128 stands for zero in the data rows.
Here are some numbered points:
array([134, 166, 123, 101, 111, 186, 112, 150, 124, 193, 085, 118, 161, 107,
       160, 112, 104, 186, 156, 115, 128, 113, 103, 127, 145]) 0
array([040, 127, 124, 126, 145, 092, 090, 152, 148, 093, 151, 097, 097, 144,
       127, 109, 141, 091, 116, 111, 141, 168, 098, 175, 101]) 1
array([151, 114, 155, 173, 122, 122, 150, 125, 106, 170, 138, 156, 153, 119,
       130, 139, 174, 118, 169, 127, 138, 147, 141, 125, 151]) 2
array([168, 192, 117, 137, 111, 187, 107, 173, 121, 168, 129, 113, 137, 182,
       143, 133, 111, 144, 132, 121, 110, 143, 111, 118, 126]) 3
array([150, 099, 127, 128, 134, 138, 118, 129, 130, 150, 101, 155, 124, 099,
       138, 135, 118, 119, 131, 133, 114, 124, 130, 111, 140]) 4
array([160, 145, 091, 131, 135, 131, 107, 131, 101, 079, 129, 127, 107, 126,
       118, 121, 130, 072, 048, 137, 098, 135, 111, 090, 117]) 5
array([103, 093, 187, 120, 156, 139, 138, 141, 126, 118, 095, 159, 144, 094,
       132, 127, 140, 163, 128, 138, 102, 100, 151, 089, 134]) 6
array([058, 133, 115, 104, 151, 108, 093, 148, 135, 087, 164, 126, 132, 189,
       140, 105, 113, 096, 109, 147, 153, 134, 109, 179, 128]) 7
array([103, 144, 139, 092, 134, 135, 082, 133, 124, 102, 161, 117, 108, 196,
       139, 074, 113, 089, 073, 129, 146, 114, 079, 156, 113]) 8
array([035, 109, 156, 115, 146, 086, 111, 160, 135, 117, 185, 076, 109, 154,
       117, 109, 126, 116, 096, 129, 177, 174, 112, 175, 103]) 9
array([136, 131, 058, 132, 137, 127, 126, 119, 131, 106, 134, 140, 149, 155,
       125, 159, 131, 057, 127, 145, 107, 118, 108, 087, 111]) 10
array([161, 126, 150, 139, 115, 104, 153, 122, 151, 096, 137, 096, 130, 121,
       117, 113, 093, 139, 109, 098, 108, 095, 160, 105, 133]) 11
array([169, 105, 137, 149, 121, 127, 128, 116, 143, 132, 125, 127, 140, 119,
       115, 135, 146, 132, 134, 128, 114, 133, 136, 116, 128]) 12
array([043, 099, 121, 126, 125, 096, 114, 140, 131, 096, 172, 123, 119, 184,
       129, 118, 085, 086, 119, 115, 131, 139, 100, 167, 147]) 13
array([074, 142, 107, 083, 124, 113, 075, 132, 144, 085, 151, 114, 107, 150,
       157, 128, 127, 107, 111, 110, 166, 142, 089, 182, 097]) 14
array([152, 140, 147, 162, 138, 126, 156, 107, 155, 131, 176, 145, 135, 122,
       113, 160, 152, 125, 160, 143, 121, 141, 135, 120, 127]) 15
array([108, 126, 132, 134, 128, 107, 154, 130, 099, 142, 136, 112, 128, 143,
       118, 122, 119, 139, 132, 143, 158, 110, 134, 139, 125]) 16
array([142, 203, 142, 133, 125, 151, 143, 139, 100, 133, 067, 076, 117, 168,
       136, 113, 104, 175, 137, 141, 123, 145, 117, 080, 152]) 17
array([058, 114, 115, 104, 122, 121, 090, 143, 134, 115, 152, 096, 098, 170,
       128, 096, 090, 115, 116, 138, 184, 141, 097, 175, 119]) 18
array([143, 075, 112, 128, 117, 135, 145, 095, 151, 115, 109, 154, 135, 103,
       125, 153, 153, 086, 119, 164, 107, 096, 129, 102, 105]) 19
array([133, 073, 122, 176, 121, 105, 139, 133, 141, 119, 133, 154, 138, 075,
       114, 148, 161, 113, 128, 157, 136, 131, 149, 100, 103]) 20
array([127, 117, 148, 131, 119, 103, 169, 125, 126, 131, 166, 113, 138, 159,
       115, 119, 134, 146, 123, 120, 143, 096, 081, 186, 128]) 21
array([149, 163, 148, 146, 115, 095, 172, 122, 110, 153, 159, 101, 146, 110,
       141, 147, 149, 129, 184, 152, 125, 147, 176, 114, 178]) 22
Which three points above are nearest to each new point, looking only along the 5 directions in which the numbered points spread most? Their numbers follow each, nearest first.
array([157, 125, 134, 116, 116, 162, 136, 154, 122, 151, 100, 127, 114, 113,
       131, 136, 131, 165, 118, 146, 138, 104, 142, 116, 098]) 4 12 6
array([150, 137, 136, 169, 115, 080, 170, 108, 117, 107, 120, 120, 145, 115,
       125, 151, 143, 096, 178, 164, 114, 127, 167, 132, 112]) 15 12 2
array([139, 130, 113, 117, 148, 111, 134, 088, 172, 085, 142, 156, 097, 135,
       114, 112, 149, 114, 089, 151, 122, 136, 113, 122, 113]) 5 10 19
array([138, 118, 148, 150, 099, 109, 159, 128, 136, 166, 160, 108, 161, 117,
       139, 146, 136, 119, 175, 144, 123, 153, 126, 112, 172]) 2 15 22
array([150, 156, 158, 101, 140, 177, 090, 121, 128, 192, 087, 100, 132, 086,
       151, 130, 092, 193, 172, 113, 127, 100, 121, 103, 138]) 0 17 4
array([151, 138, 084, 129, 110, 127, 131, 113, 136, 122, 147, 128, 127, 130,
       096, 131, 144, 099, 115, 123, 123, 161, 124, 120, 119]) 10 12 15
array([143, 117, 149, 157, 104, 123, 142, 127, 150, 111, 110, 114, 137, 149,
       136, 162, 144, 112, 157, 102, 123, 108, 149, 107, 133]) 12 15 16
array([139, 082, 140, 128, 128, 128, 134, 121, 158, 127, 129, 162, 103, 114,
       098, 147, 138, 115, 156, 119, 130, 109, 152, 126, 092]) 20 12 4
array([138, 136, 105, 147, 118, 119, 111, 118, 139, 099, 152, 159, 129, 144,
       154, 113, 165, 123, 091, 135, 143, 167, 111, 146, 146]) 16 21 10
array([147, 112, 043, 135, 113, 121, 108, 126, 112, 076, 138, 123, 108, 119,
       129, 113, 132, 088, 125, 141, 119, 166, 125, 108, 135]) 10 5 12
array([137, 061, 138, 118, 158, 175, 134, 153, 172, 133, 107, 149, 128, 097,
       147, 143, 121, 176, 170, 101, 118, 127, 169, 099, 133]) 6 4 12
array([146, 128, 052, 143, 132, 142, 126, 100, 096, 096, 139, 154, 130, 105,
       121, 137, 110, 078, 139, 150, 091, 169, 104, 124, 124]) 10 5 19
array([131, 121, 172, 067, 166, 148, 112, 118, 096, 173, 088, 141, 136, 095,
       135, 139, 120, 197, 121, 124, 121, 117, 182, 120, 161]) 6 0 4
array([140, 129, 092, 126, 129, 133, 132, 115, 138, 119, 141, 127, 141, 124,
       119, 108, 127, 110, 059, 120, 138, 158, 125, 154, 148]) 16 21 12
array([161, 107, 131, 144, 103, 113, 126, 161, 125, 098, 077, 135, 145, 111,
       124, 139, 158, 107, 145, 155, 128, 110, 122, 106, 090]) 4 12 19
array([136, 109, 149, 094, 098, 107, 145, 121, 118, 146, 156, 136, 143, 126,
       119, 128, 167, 157, 136, 126, 156, 104, 101, 163, 114]) 16 21 12
array([134, 139, 161, 092, 110, 165, 098, 112, 101, 169, 120, 155, 124, 114,
       159, 132, 087, 161, 144, 104, 101, 128, 118, 076, 135]) 0 4 12
array([103, 151, 092, 122, 125, 121, 123, 144, 171, 118, 144, 137, 114, 113,
       141, 121, 130, 101, 122, 139, 128, 157, 164, 129, 158]) 16 21 12
